Each row is where one point has got to under a steady rotation. How many ticks took it there?
The counts run from 0 to 394.
[ 98 114 151 103 154  94  75 130 134 114 112 145 111 121 138 120 149 106
  94 173 121  98 138 118 186  83 133  85 107 124 152 142 154  77 131 149
 110 182 101 108 103 137 163 107 133 112 123 133 141 114 107  96 101  90]	383
[160 162 104 152 116 131 183 105  76 130  96 107 144 111 129 123 117 104
 104  43 136 148 115 106 133 111  82 114 145 147 100 106 121 124 114 139
 145  84  97 130 142 152 117 168 126 117 134 130 129 144 112 181 149 135]	305
[125 150 107 118 150 112 191 152 185  94 131  82 148 138 129 122 131 143
 128  76 112 138 153 165  77 130 109 112 136 114 158 137 123 129 137 120
 111 138  96 122  72 154 129 133 154 107  66 131 101 100 124 139 122 170]	2
[117 138 163 129 114 139 141  97 115  53  74 159 178 142 102 139 136 119
 134 130 133 124  73 128 104  89 110 132 132 132 119 169 139 143 125 147
 185  92 111 141 126 150 119 157  94 165 141 131 124 162 143 135 135  85]	209
[123 104 153 116 123 131 107 108 109 114 130 196 139 139 117 153 148 122
 140 175 104 109  97 101 123 147 146 114 138 134 103 166 145 133 102 114
 172 126 189 135 165  91 122  98 107 145 186 125 157 162 132 117 119  80]	366
[119 111 106 115 115 135 152 143 119 118 139  77  96 122 158 154 124 142
 112 114  94 158 136 133  79 145 136 116 159 117 104 161 153 128  80  87
 173  95 177 120 146 110 141 133 170 129 166  67 134 133 170 154 139 140]	265
[ 76 107 128 103 139 128  69 149 174 131 158 108 107 138 135 129 139 136
 144 177 139  98 164 120 135 110 136 103  82 117 150 130 158 146 190 151
 100 128  98 147  96 130 170 161 150 121  80 127 145 118 137 113 115 133]	238
[ 95 131 170 100 108 119 125 155 150 108 152 139  97 138 141 147 103 133
 110 156  86 135 183 121 139 132 138  58 125  95 150 130 160 118 142 119
 112 198  86 121 121 126 182 117 142  92 127 164 136 120 103 123 117 146]	94
[117 129 161 130 111 141 135 100 107  64  75 152 166 139 108 139 139 116
 127 136 133 125  70 130 111  91 110 139 129 133 118 176 139 137 117 147
 189  86 115 138 134 148 126 159 102 170 152 124 125 167 152 137 134  79]	211
[129 124 112 143  91 149 152 106 129 180 113 133 132 116 116 116 143 133
 114 122 124 154 113 138  82 149 121 157 151 150  81 125 128 118  94 132
 166  86 226 108 112 112  90 129 105 146 130  88 143 141 141 165 151 138]	24
[145 171 114 137 122 115 187 120  90 112  84 110 149 102 126 120 129 109
  93  39 135 145 123 110 121 103  87  98 137 143 115  97 128 113 119 138
 128 111  82 123 111 164 127 157 121  95 104 139 117 133  98 167 146 151]	300
[100 131 108  98 132  95 129 144 140 168 116 138 121  88 119 114 170 130
  96 109 129 128 153 111 100 135 145  97 115 146 121  94 145  98 128 131
  93 161 172 109  68 123 139 106 116  72  60 114 133 113  99 127 130 169]	285
[ 99 125 141 125  95 125 124 132 140 190  93 166 131  99  89  96 168 115
  93 144 155 123 120 131 116 129 119 133 105 152 120  98 120 113 141 190
 108 154 146 107  72 137 145 140  80 119  62 148 128 143 103 128 136 146]	39
[ 97  85 142 133 107 149  67 116 121 152 117 118  96 128 130 124 141 113
 109 195 144 117 103 131 154  98 123 148 111 131 115 162 148 119 120 168
 164  94 144 117 140 122 155 161 134 181 158  93 149 152 169 127 126  79]	223
[141 161 177 148  94 153 175 109 142  83 140 161 152 170 126 150  71 129
 145 124  84 144 152 127 136 135 104  82 150 102 130 139 136 146 147 122
 150 147  79 141 147 136 122 136 117 129 163 188 138 133  96 156 128 125]	349
[120 135 157 148 101 141 129 103 200 171 131 165 140 155 113  96 114 133
 121 180 105 131 164 164 147 129 117 129 134 120 132 122 120  99 146 162
 117 169 158  94  70 131  97 103 100 141 101 153 143 104  91 132 116 131]	187
[ 83  85 132 124 118 144  45 126 147 171 143 114  86 129 137 120 142 121
 119 206 143 106 137 125 162 104 130 133  92 128 125 144 154 126 151 169
 131 110 142 123 121 120 162 159 143 159 128 101 160 134 155 118 118  96]	229
[112 106 157 133 109 147 111 107 103  99  87 135 134 132 117 134 142 109
 113 160 139 125  72 132 127  93 111 148 126 135 114 178 139 126 107 156
 191  85 130 126 145 138 140 161 117 183 167 107 136 167 169 134 131  73]	216
[124 147 105 115 153 111 188 155 188  99 133  84 145 135 129 119 133 143
 129  83 113 135 158 166  78 130 114 110 132 114 158 136 124 129 143 121
 106 137  98 121  69 150 129 132 157 104  61 130 104 101 123 138 120 171]	1
[144 101 105 148 119 142 133 141 133 236 163 163 108 122 101 111 160 107
 124 145 150 101 116 123 138 186 111 143 118 150 116 113  96 152 137 177
 105 136 157 130 155  96 143 131 122 143 125 162 148 159 119 132 122 132]	325
[131 101  92 114 172  85 106 140 105 175 120 124  92  96 139 109 179  97
  75 124 133  99 117 115 168 116 125 113 125 151 128 130 128  72  83 138
 108 159 153  94 126 116 154  93 152 107 129 102 141 123 118 108 106 102]	131
[141 173 115 132 125 111 187 122  92 112  84 112 148 100 124 118 131 110
  94  38 137 145 127 109 121  98  93  98 135 144 118  97 128 111 123 138
 122 117  83 123 105 165 131 154 119  90  95 141 115 130  97 167 145 153]	299
[111 104 152 134 107 144 103 111 102 106  89 133 126 132 119 133 141 111
 111 164 137 124  72 134 133  95 112 151 127 136 115 177 141 124 106 159
 186  85 134 123 146 132 141 162 120 185 170 102 136 165 171 132 130  71]	217
[119 122 117 109 123 130 170 151 124  68 138  68 111 132 153 161 118 141
 125  95  99 158 133 139  73 132 125 104 150 108 124 171 151 145  98  89
 170  98 121 135 147 128 155 152 176 128 154  93 118 135 173 153 133 141]	259
[111 131 123 104 131 126 170 158 135  52 134  70 126 139 146 162 118 145
 135  94 105 143 137 135  72 126 125  96 139 103 140 170 153 156 122  95
 157 104  90 148 136 136 161 159 175 121 131 110 112 134 164 145 130 146]	255
[114 108 103 113 111 134 138 140 121 145 146  84  92 114 156 147 133 143
 107 124  98 156 141 128  86 150 139 119 155 122  97 152 155 118  79  90
 164 101 201 112 139  99 136 122 163 125 158  64 142 130 163 152 137 142]	268
[ 79  96 129 111 130 135  50 141 166 159 156 111  94 133 137 123 143 131
 134 198 145 102 159 121 152 108 135 117  82 120 143 135 160 138 179 162
 109 121 121 136 105 123 167 159 146 136  96 114 155 119 142 112 118 118]	234
[175 161  72 152 185 122 181 108 148 110 150 109 170 153 132 121 123 120
 160  57 132 104 140 123 134 129  91 117 134 137 134 121 110 149 155 120
 112  88  92 152 129 140  83 137 154 119 110 148 132 111 100 152 120 130]	154
[ 95 132 126  95 147 120 134 162 163  64 144  90 133 141 137 153 131 145
 151 118 125 115 154 127  94 116 129  89 104 105 161 149 156 164 172 117
 118 120  65 159 107 142 169 164 161 110  84 136 115 124 143 124 122 148]	247
[101  78 147 110 108 139 106 169 136 175 172 159  85 129 114 144 152 124
 126 186 123 109 128 121 115 181 141 112 114 117 134 152 132 161 131 150
 124 168 143 134 161  90 195 130 139 138 143 154 143 165 145 111 115 127]	81
[122  96 131 132 100 164 116 138 108 164 165 148 111 137 119 152 137 122
 149 159 138 114 107 102 112 170 123 128 120 130 105 148 133 186 136 144
 156  92 147 160 191  94 158 163 134 160 169 140 154 179 158 144 135 112]	72
